Rotation paths and how fast each direction turns (degrees a step):
Each turn is a multiple of 5 degrees from 10 to 175, or 0.
Each row of a path follows its step; steps can be skipped.
path 1
step 1: [-11 -11   3   0 -10  -3  12  14   8  -2  -2  16   1  19  -7 -13   5   8
  -3  -5   2   2  -3   4  14  -8   4  -9  20  -8  -4   1  18 -12  13   5
  -8  -7  -3   2  -9 -14  -6  10   8  -4   0  10  15 -10   0   8  -3   8
 -16   2  11  14   8  -2   4  -4]
step 3: [ 17  -5  -2 -12   4  -4  -4   9  -7   0   8  -7   7   7  -1 -21  13 -12
   5  -4  -5 -11   3   0 -13  20 -11 -25  -7  22   8  -2   6   4   6 -11
  -6  15   3  -9   3  14  -2  10  -1  13   7  -1  -6  -1  -7  -1   4  -1
   8   3  -9   1  -3   5   1   1]
step 5: [  4   2   3  -8   2   2   5 -11   3   1  -8  19 -10  -5 -10  16 -15   0
  14  17  10   2   3   2   7   6  12  17   2   2  -6   3  15 -19   6   5
  -5  13  -7 -12  -8  -4 -10  -4  -2  12   5  -8   4  10   3   7   7  -3
   9 -15  -3 -10  -6  -1  18   6]
step 6: [ 13   4  -1   3 -13  18 -13   5   1  -9   1  -2   2   9   8  -4 -11   0
  -9   4   5 -15  17 -10  -9 -17  13   7  11   4   0 -15  -8 -21  -3  -6
   1  10   9   1  -3  12  -1  11  -5   4   1   9 -10  -6   2   9   2   7
  17  -2  -2 -12  -4  15   7   8]
step 8: [ -3   1   9   0  -2 -13  -2 -15   4   2   8   1   7 -12  -7 -14 -10  -5
  12  -7   4   8   2   2   4   2   7 -10  11   8  -2  -3   2  -6   4   2
   8 -15 -15   0  10 -20   6 -24  -1   1  12  -3 -10  -7   5   4 -11   2
  -2 -24   1   1  21   3   3  -9]
step 13: [  2  -2   6   0 -13  11   3  -2  -1   0  -9   4  -4   4 -14   9   3   9
   7 -15  -9   6  -3   4   9  -4  -3  15  30   1   3  16  -2 -10  11   6
 -10   0  -3  -8  -6   9   1  13 -11  16 -10  21   7   1   3  -2   2   5
  -4 -10   7  -5  -3   3 -16  11]
step 16: [  6   9  13  18  -1  -8  -9  -4 -13 -11  -4 -10   1 -12 -14  11  -1   0
   1   7   0  -3  -8  -3   9  15  -4  -3  14   7   2  19   1  -3  -5   1
   3 -13  -2  16  -9   4  11  -6  -8 -13   2   8  -9  -9 -12   3  10   8
   3   2  -9  13   4  -8 -12 -21]
step 17: [ -2 -11  -7   5   9   6   5  -5  -2  -4  -4  -1  -5  -7   0   2  -1  12
   3  23   7   9   6  23   9   0  -6   5   5 -18 -14   0  12  -7  11   4
  -3 -15   3 -10 -11 -18  -5 -18   7 -11   2  15  -4   2  13  -4   8   4
  12  -2  -9   1  -2  -8   4  -7]
step 20: [-17   3   6   0   9   1   6 -26  -8   5  15   1   5 -18   1 -16  -8 -12
   9 -16   0   7  -5   5  -6   6  -8   0   5   6 -19   5   2   2  -3   0
 -20 -10  -5  -6  -1  -5 -13  -6   0  -9  -6   7   9   8   1 -14  -7   3
 -10  -1   8   3  -1   6 -13   6]
step 23: [  1   8  -4  15  -2 -10   1   3 -11   6  15  -8  -2 -18  -1   6  -3  -9
 -19  -2   4  14   2   5   7  -2   0  -5 -19  16   4   0   7   1  -8  -9
   2 -16  11   3  -5  21  -2 -11 -15   7  -8 -13   6   9   6 -10   3  -8
  20   1  -1  -8   0  -3  -6   3]
Directions:
[ 4 -1  2  6 -1  1 -3  1  1  0  3  1  1  3  1  0 -2 -1  0  2  0  1  2 -2
  5 -2  3  0  2  1  0  0 -2 -1 -3  0  4 -4  4  6 -3 -2  3 -4 -2  2 -3 -1
  5  4  2 -2 -1  2  2 -1 -1  0  6 -1  2 -3] : 45
[ 5 -2  0  0  4  1  0  2  1 -1  3 -3  0 -1 -3  2 -2 -1 -7 -2  2  1  0  3
  0 -3  0  5  2 -1  0  1  2 -2  1  1  4  5 -2  0 -2  2 -5 -3  1 -4  1  0
  1  0 -2  2  0 -3  3  3 -4  2  3 -5  0  4] : 60
[ 2 -3  4 -2 -2  3  2 -3  2  2  1  0 -5 -2 -1  4  4  3 -2  5 -2 -4  0 -3
  1  2  2 -1 -1  3 -2  0  1 -3 -2  0  1  3  3  1 -1  0 -1 -2 -3  4  5  0
 -4 -2  5 -2 -1  3  1  0 -1  5 -3 -3 -3  1] : 35
[-4  1 -1  3  2  0  2  3 -1  2  2 -2  0 -1 -4  4 -2  1  1  4 -1  0  5 -2
 -3 -1  3  4  2  2 -1  1 -3 -3  1 -6  0 -5 -2 -2  2  3  5 -3  4  1  3  2
 -3  0 -2  3  1 -4  2  2  3  2  0  1  2 -1] : 40
[ 3 -2 -3 -1 -2 -2 -3 -2 -4  2  0  1  2 -3 -2  1 -3  2 -1  5 -1  1  0 -2
  1 -2 -1 -2  0  0 -2 -2 -4  0  1  3  2 -3 -1  0  2  3 -1  0 -4 -1  1 -1
  3 -5 -3  5  3  4  1 -3  1 -6 -4 -5  0  2] : 40
[ 2 -3  0  2  6  1  4  0  0  1  0  2  2  3 -4  4  2 -2  2 -2  2 -2  0 -3
  6  2 -5 -3  1 -3 -1  1  2 -2  3  2 -3 -3  2 -3  2  2  0  2  0  5  1 -1
  3 -2  5  2 -1 -4  1  4 -1 -2 -1  0  2  1] : 175
path 2
step 0: [ -8   0   3 -13  12  -4   2  -4   8   4   6   6   4 -15 -16  15   0 -15
  -2  11 -22   7  10   9   9  29  16  10  -2  -6  -1  -3   0 -10   7  16
  -4  -5   6  12   0  -2   5   0  15  -7   4  -8 -12 -12  13   7  12   1
  12 -17  -7   7  -9   8   5   6]
step 2: [ 11   0   0   5  11   9  25 -14  -7  -1   3  13   9   9  -8  12  10 -16
  10   2  -8 -11  -4   4  -4  15   5 -11   5  -6  11 -10  13  -9  -3  -1
  15   6  -7   4   8 -14   9   2  -7  -6  -4  12 -15  12  10   6 -17  13
  12 -10 -12  12   4  10  10   2]
step 5: [  9   0 -12  -9  22   1  24  11   2   0   2  13   4   7 -22  11  13   1
  10   1 -16   3  -5   1  -3 -10   6 -12   9 -10  -4  -1  -3   1   7  10
   9  10 -12   6   2  -3   9  -3  18   1   9  16   2 -13  12   1  -4   3
  17   8  -5   6 -17  15   5  -2]
step 8: [  5   1  -5  -9   3  -1  -2  14   9   1  11   6   1  -2  -7   6  -1  22
   9   8 -18   5  -2 -11  21   6   8  -9  -9  -3   4   9 -19  -2   5 -10
   8  -8  -1   4  -3 -16   0 -10  12  11  12  10  -8   7  20 -14  -8  -4
  19  -2 -21   5 -14   8   2  -8]
step 9: [  6  -7  -6  -7  -5   6   7  -3  -5   0   7  26  21   5 -16  -9  14   7
   0  11  -6  -9  -2  11  -3  -4 -11   1  -1 -16  13  -4  -9  -3 -14 -10
   6  -7  -1   1   6  -4  -9  -7   4  -3  20   9 -11   2  13  -5 -22   4
  22  -1  -6  10  -8   8  13  -7]
step 12: [  8   2  -4  -1  -3  14   3  10  10  -4  17  10   8  -5 -23  14   1  -1
   7  18 -12  -1 -16  17  -2   5   7  -8   6  -4  -8   1   8  -4   5  19
  11  -3   4   2 -10 -10 -14  -3   3  -9  11   2  -2  -1  12  -5 -19   0
  25  -3 -11   7   3   8 -15  -5]
step 14: [  7 -15 -10   6  10   9   5  -8  -3  12   7   8   5 -15  -4  12   1  -9
   4   4   0 -24   5  -7   5  21   7   6  -2 -12  -1  -1  -1  -9  -1 -10
  -3 -14  -5  -5   1  -4 -19  -3  14  -6  -1  13   2  -8 -13  10 -30  -6
  -3 -16  -4   4   7  18   1  -4]
step 15: [ 12   2  10  -4  -1   4  -4  16  14   9   7   8  -2 -18 -16  15   0  -2
   8  -9  -8  -8  -3  -7  10  26  18   1   8   3   6  15  -4  -5  -6  -3
   6   4 -11   6   1 -16   1   2  23  -3  10  16   9  -8   0  -3  -9  -3
  13   6   2   3   1  18 -13  -4]
step 17: [  2 -13  -9  -4  24  24   9 -13 -15   4  10  17  -1   9  -4   8   3 -10
  15   1   9 -10   0  -3   0   3  13  -4   4  -1  -1 -10  -6   3   1   1
   5  -8   6  -3  -1   1  -4  -5   5 -15  15  15  23  14  -2   7  -5  -6
  15  13  -4  -2   5  19 -10  -7]
step 21: [ -5 -18 -14  -6  15  -1  16 -11  15  13  11  20   1   5   3   3  -2   3
   3   2   1  -3  -7  -5   6   3   0   9 -16  -6   2 -19  -8  -4  13 -10
   7  -9 -13  -5  16   0   0  11   6 -13   6   5   1  -8   2  19 -11  -7
  20  -5   4  -3   4  18  13   6]
Directions:
[-4  0  1 -1  2  3 -4  1 -1  0  1  0 -1  3  1 -2 -1  3 -3  1  1  4 -1  3
  3  0  1  1 -3  1  2  1 -2  1 -4 -2 -2 -2  6  0  6  0 -1 -1  1  0  5  0
  1  3  5  4  4  5  1  0 -1  3 -1  2  4 -5] : 35
[-4 -1  3  1  4  1 -1 -1 -4 -7 -4 -2 -1  0  1  3  0 -2 -1  4 -3  2  1  3
  1  0  3 -4 -3  1 -3  0  2  5  3  4  1  0  4 -2  0  0  1 -2 -1 -3 -5  1
  0  3  0  0 -1 -5  6  0  0 -3  0 -1 -3  0] : 65
[-4 -3 -2  1 -4 -3 -2 -3  1  1  2 -2  0  0  0 -2 -7 -1  1 -4  4 -1 -1 -1
 -2  0  0  3 -3  1 -2  2 -3  4  1  0  3  4  0  1  1  0  1  4  1 -2  1 -2
  7  1  1  3 -4 -2  3 -1  2  0  2  2 -4 -3] : 10
[-2  2  2  4 -4 -4 -2  1  2 -1 -1  3  4  1 -1  0  9  1  0 -1  0 -3 -2  2
  1 -1 -2 -2 -1  1  1  1  2  0 -5  3  3  2 -1 -3  0 -4  2  2  0 -3  1 -1
 -1 -2  2 -1  1  6  4 -2  4  1  2 -1 -3  0] : 110
[ 1  2  2  2  0  0  1  2 -2  0 -1 -1  2 -3  3  3  0 -5  1 -2 -3  1  1  1
  4  2  1  1 -6 -4  2  2 -1  2  0 -6  3  1 -2 -3 -1  0 -4 -1 -1 -5  0 -3
  1  1  2  4  0  3 -7  1  3 -3  1  3  0  3] : 95
[-4 -1 -2  2  6 -3  1 -2  2  1 -1  2  1 -1  1  0  1  2 -1 -6 -2  3  1 -1
  3 -7 -3 -1  2 -1 -1  1 -4 -2  2 -2  3 -3 -3 -1  2 -1  1 -1 -5  3  0  2
 -1  1  5  2 -1 -2  2  7  2  0 -1 -2  1  0] : 25
[ 3  3 -1  1  2 -2  0  3  2  1 -1  1 -1  4  1 -4 -4 -2 -1  2 -1  0  0  2
  3 -5  0  3 -5  0  3 -4 -4  1 -4  1  1  0  3 -1 -3 -4 -5  6  1  0  0  0
 -3 -4 -1 -3 -3 -3  1  0 -2 -3 -2 -4 -1  0] : 25
path 3
step 0: [  0   2  -1  -6  22  -2   2  -7   4  -8   1  -3  -1  11   3 -18 -18  11
   1   2   7   1  -3  -8 -10  15  -3  16  10  -9  -6 -23 -20  12   6 -20
  -2   0  -1  -1 -13  -2   2   3  -7  -1 -10   8  -7   0  19 -12   1  11
   7  -8  12  18  18  -3   6  -4]
step 1: [ 13   3   8   3  -9  20   4  -1  -7 -16  -7 -22  13   3  -1  13   1  -1
  12   7 -11  -5   0  21  -5  -4   0   7  -5  20 -12  13 -10  -1  -3 -11
   0  16   3 -11  10 -13   1   7  -2   7   3   0  -7   4  14 -13  11   5
  -3  16  -5  -9   0 -16  11 -15]
step 3: [  1 -11  -3  23   5  -9   0  11  -4 -14   5  -9  15  -3  -5 -10 -18  -6
  -4  -5  -6  31 -13   7   1  13  20   6   3   8  -3  -7  -4   7  -9   5
  11 -12  11   2 -12   5  -1 -15 -13 -13   9   0  -4  -6  10  10   4  -7
   3  11  -3  12  -5  -8  10   1]
step 6: [  5 -16  -2  15  -4  -4  -9  -6   2 -14  -7  20  -8  17   9   7 -10  -7
   9  -2   9  -1   2  -1 -16  -8  -3  -7  -3  18 -22  -3  -8   2 -11  -1
   2   8  -1  -3  -7 -10   1  -2  10  -5  12   3   2   2   4   3   5   1
 -22  17   2  15 -27   3   1  15]
step 8: [-14   2   2   3  -3  -5  -3   6   5  -3  19  13  10   2   2 -21   1  -7
 -11   0  16   1  -5   1 -14  14  13  11 -12  13  -1 -16 -12  10  13 -17
 -13   6 -14  13   1   7 -19  10  -2  10  -9   6   0  -1   4   9  -7  13
 -10  -6  -1  13   0  -5   8 -14]
step 13: [ -4  -1  12 -17   3  15 -12  11   4   9   6   1  11  -7  -3  -7   5   2
  -6   0   8   5  -5   6 -16  17 -14  -1  25 -16  -5  -8  -1  -3 -11  -1
  10 -10  -3   0   5  15   0  -7   8  23 -14   3  -1  16   8  -9  17   2
   2   3   3   8 -19   4   4 -16]
step 16: [  3  -5 -15   0  18  -4 -13   6  12   4  13  -2   5  -2  -8  -2  13  -8
 -12 -12  12  15  -5   4 -22  -5  21   1   2  14   0 -10 -17  15  20   0
   2 -11  -6  -1   8   4  -7 -10  -3  12  -2   6 -19  -7  -9   5  11   1
  -6 -10  14 -11  -1   4  -6  -3]
step 17: [ 21  -8 -10   9 -11  14   4   6  20  18   3   7  -1  16   6  -8   0  16
 -14  13  -1   3   5  14   5   5  -2  10  -6 -17 -12  13  -1   1 -13  -3
 -13  12  -8  11  -3 -10   3  11 -12  15   1   1 -16   5   8   1 -13  -3
  -8 -11   5  -4  10  -7   5 -10]
step 20: [  4  -9  -7  19  -6   3   0 -14  10   1 -11   2  -9 -15 -13 -13 -11  20
   3 -13 -12  -1  10   2  -1   9  19  -3 -10 -18 -14  -2 -20  -7   8   0
   1  -4   4   0 -13   9  12  -7  -7   4 -21 -11   6 -10   9  -1  -9  10
   6   2  -9 -11   7  -1 -11  -6]
step 22: [-15  -1  -9   2 -18   1 -10  -9 -13   9   5  -3   0 -15  -5  -5  -9  11
  -8   7   1   0   6 -10 -23 -11  -4  17  16 -14  -9  21   7  -7 -22   0
  -5  -4  -9  -1  -9 -16   8 -16  13   2  12   3  -9 -11  -6   3   3   8
 -14  -4  -1  -5  -8   1  -2   0]
Directions:
[ 1  2  3  0  0 -4 -1 -2 -1  1 -1 -1  4  1  1 -3 -4  0  7  2  0 -2  0  2
  0  5  0  0  1  6 -6 -1 -1  3  0  2  1  1  0  3  1  1 -2  3  1  1  0 -1
 -3  2 -2  3 -1 -5  4  0  3  3 -6 -1  0 -1] : 10
[-2  3  1  1  0  3 -5 -1 -4 -2 -1  4 -2  3  6  0 -1  2 -2 -2 -3  2  1 -1
  2  0 -2  0  5  0  0 -1 -1 -1 -4  5 -1 -3  1  2  0  2  4  4  0  2 -2  0
 -1  3 -1  1  3 -3  0 -4  0  0  4 -7 -1 -2] : 170
[ 3  0  5 -1  5  0  0 -3  0 -5  1  5  4 -6  0 -3  1  0 -3  1  5  2  3 -1
  2 -1  3  3  0 -2  3 -3 -2 -5  1 -3  2 -3  0 -1  2  0  0  0  0 -3 -1 -3
  0  3  1 -1 -1 -4  1 -1  0  5 -1  2  1 -2] : 140
[ 0  0 -1  7  1  0  3 -1  3 -1 -1  3 -3  1  1  5 -7 -1 -3  0  0  0 -3  3
 -2  3  2  0  2  0  0  5 -2  0 -3 -4 -4 -2  1  0 -4 -2 -2  0  0 -4  1 -3
  0  3 -3 -3 -3  0  2  2  1  1  1  0 -3 -3] : 130
[ 2 -4 -3  4  2  0 -3 -1 -3 -3 -1 -1  0  1  2 -3 -1  6  1  5  1  0 -1  4
  3 -2  1  1 -4 -3 -3  0  2  0  1  1 -3  3 -2  0 -9  2  2 -2 -3 -1  1  2
 -2 -1 -1  0  0  2 -2 -1 -1  4 -2  0  3  1] : 130
[ 2 -4 -4 -4  2 -1 -1  2  0  1 -3  5 -4  4  2  4  0  1 -1 -1  3  4  0 -1
  5  1  2  2 -3 -1  3  1 -2 -1  1 -1  2  2  2  8  4 -1 -2  1 -1  2  3  0
  0 -3 -2  2  3  0 -2  1  2 -1 -5  1 -1 -3] : 35
[-4 -1  3 -4  1  2  0  3  1  3  5 -2  1  1  1  2 -5  2 -5 -2  0 -4 -1  3
  2  0 -2 -2  0  0  0 -5 -4  4  5  1 -1 -5  1  4 -1  3 -1 -3  1 -5 -3 -1
  3 -2  2 -1  2  0  0  2  1  3 -2 -1  3  1] : 140
[-2  1  3 -3  3 -2  0 -1  6  1 -2  4 -2  1  1  1 -2 -2 -1 -1  2  0  2 -2
 -2 -3 -2 -1 -2 -3 -5 -1  0  3  0 -1  2  1 -1 -3  1  2 -2  8 -2 -4 -1  6
 -2 -2 -3  1  0  6  0 -1 -1  5  1 -1 -3  3] : 175
path 4
step 0: [ -8  12   4 -12 -12   9 -11   4  -5 -26  -6   2  -4 -17  -7 -12  -4   5
  16  -5   7  12   6   0   3  -5  -2 -16  -1  -6  -8  -3  -6 -13  -2  -8
  16  -3  -2   9  25 -11  -4  -2  18   4   5  -9 -11   1  -5  -8 -14   3
   7   5  -4 -14   6   0   1  -1]
step 2: [  3  -5  -2   7  10 -13   4   8  -3  -3   7 -10  -3 -13   9 -19  19   7
   2   7  -1   3   4 -24   9 -10  11   7 -15  10  -8  -3   5  -6  -1   9
  -5  -1  -8 -12  -5  -7   0  12  10   0 -16 -12 -13   2  -9  -7   0  12
  -9  13  -1   3  -1   3  13  20]
step 3: [ -8   0   2   8  10  -9  -5   4  11 -22  -9 -14  -6   5  10  14 -15  -4
   6  -5  -2   6  -8   4   0 -14   4 -12   7   4   0   1  -4 -23   1  -7
  22   1 -10 -10  22  -7  15 -13  14 -10   3  -3   1  -2   1  -9  -7   4
  -2  11  -2   7  -7  -7   5   0]
step 8: [ -7  -6  11  12 -14 -12  -8   3  -1 -12   6   2   7   8 -11  -7  -1   1
  16   3   4  -1   6   0  -7  -5   7  -5  -5   9 -21   8  -8  -3  10  -2
  28  -4   9   0  12   9  -1  14  -8  -1 -10   3   5  -2   1 -16 -12  -2
 -11  19   7   0   3 -20  -7   5]
step 11: [-31   6   2  -2  -9   2 -18  -6  -5 -17   4  -5  -4   1  -2  -4  -7   9
   1  -7  -7  18  12 -10   0   5  -8 -11  -6   8  -8  -1   1 -21  -8  11
   8  -5   5   7  11  -7   1   3   3  -5 -13   2 -19   1   6 -21  -6  -4
  -2   3   3  -3  12  -3  -8   7]
step 12: [ -2   0  20   7   1  27 -19  -4   2  -3   5  -7   1  11   5  -9 -13   5
  11  -2  15  -2  -5  -1  -3 -14  12   9  -6  -1   1   2 -12  12  -2 -14
  -2  -7  -4  -3  24   0   0 -13  -8  -7  -2  -3   4  15   4  -1   6   0
  19   5  -5  -5   1  14   8   4]
step 14: [-31   6 -11   1  17   2   2  -5  -5 -15   3  10 -12   3   7   2   5  -3
   5   8 -12  11  -8   0   2  -2   3  -4   3  -3   4  -7 -12 -18  -2   2
  13   7  -4  -2  17 -13   3  -5  11 -18   0  -1  -6  -1  -6  -1   4  10
   2  18   2  -2   1 -13  13  14]
step 15: [  0  -4  16   3   3  32  -5   5  -1  -6  -5 -12   7  -3  -3  10  -9 -14
   6  -6  15  11 -12  -6   6  -4  -3  -4  -5   1  10  -1  -4 -14 -17 -10
  -6 -12 -10  -2   7  -1   9  10   4  13   0 -19  -3  -4  -1  10  -1   5
   1   4 -21  -7   5   9   8   2]
step 16: [  6  -4  14 -13 -13  -7 -11  13  -3   1  -2   8  -4   1  -8 -15   3   4
  16   2 -16  -7  -3 -15   7  -2   3  -6 -20   0 -17  -3  15  -6 -12  -5
  14   1  -1   0   5 -15  -1  -3   4  15 -11  -3   0  -3 -13 -20  -7   4
  10   2   3 -13   2   0  15   4]
step 18: [ 13  -5  10  10  -1  -5  10  -1  11 -11   3 -20  -4 -17  -4   3  15 -16
   3   3   9   1 -13  -4   6 -22  -1  -4   5   1   3   9  -2 -10  -6   5
   1   0 -10 -15  -1  -2  12   2  15   3 -12 -20  -3  19   4   9   7   7
   6   3   1  -5 -12   7  15   6]
Directions:
[ 1 -2  1 -4 -1 -3  1  2 -2 -2  2 -3  2 -2 -9 -2 -2  2 -2 -1 -5 -4 -2  1
  1 -3 -2  5  1  0  1  2 -1  4  0  3 -2 -1  0  0 -1 -2  2  4 -1  3 -2  2
 -3 -3 -1 -1 -3  3 -2  2  0  1  0  2  2  4] : 130
[ 1  4 -2  0  0 -3 -7  4  1  4 -2  0 -4  0 -1 -2 -1 -2  0  0  2  4  2 -1
  1 -4 -3  1  0  0 -4  0  2  3 -2  2 -2 -5  0 -2  0  0 -6 -2  0  1 -4  3
 -3 -1  5  0  1 -2  5  1  0  3 -3  3  0  1] : 70
[-3  3 -1 -2 -1 -3 -1  3 -2  2  3 -4  1  2  4 -1  2  3  4  0 -2  1  2  1
  1  6 -2 -3  2 -2  1  0 -3  3  1  3  0  0  0 -2  4  0  1  3  1 -1  1 -1
  1 -3  0 -3  2 -2 -5  4 -2 -5 -4 -1 -4  6] : 125
[ 1  2  1  0 -1  1  2  2 -2  1 -1 -3 -1  0  0  3  1 -2  0 -4  4  0  2  8
 -5 -3  3  0  2  1  5  2  0  0  0  0 -1 -2  0  1  4  0  4 -6  3  4  1  3
 -3  3  2  2 -3  2  2  1 -4 -4  0  2 -1  3] : 125
[-1 -3  1 -1 -4  2  1  5  2  0 -1  1  0  3 -4 -1  4 -7  5 -4  1 -3  0  3
 -2  1 -4  1 -3  0 -4 -4 -2 -1  0  4 -2  3 -2  1 -2  1 -2  3  5  0  2  1
  3 -1  0  2  1 -1  1  3  2 -3  0 -3  0 -1] : 40
[-2  1  4  2  3 -2  8  0 -2 -1 -2  3 -1 -2  0 -2 -4 -5 -3 -2  0  0  1  1
 -1  1  3 -3 -1 -3 -2  5 -2 -2 -4 -1  1 -1  1  0  3  0 -3  3 -1 -1  0  3
  2 -2 -2  4  0 -5  0 -1 -1  2 -6 -1  2  4] : 70
[-1  3  0  2  4  5  0 -3  3 -4 -4 -5 -3 -3 -1 -1 -2  1  0  0  0  0  1  3
  2  2  0  2 -3 -3  0  3 -2  5  3  2  0 -6 -2 -2  4 -1  3  2  4  1  2  0
  0 -2  1  0  0  1  3  0  3  0 -2 -5 -1 -6] : 125
[-4 -1  0 -1  2  6 -1  1  0 -5  1  2 -1  0  6  3 -1 -1 -1  0 -3 -2 -1  1
  1  1 -1  8  2 -4  3 -1 -3  2 -3 -4 -4 -1 -1 -2 -4  2 -2 -4 -1 -1 -3  4
  2  1  2 -1  2 -3 -2  2 -1 -1  0  1 -1  3] : 135
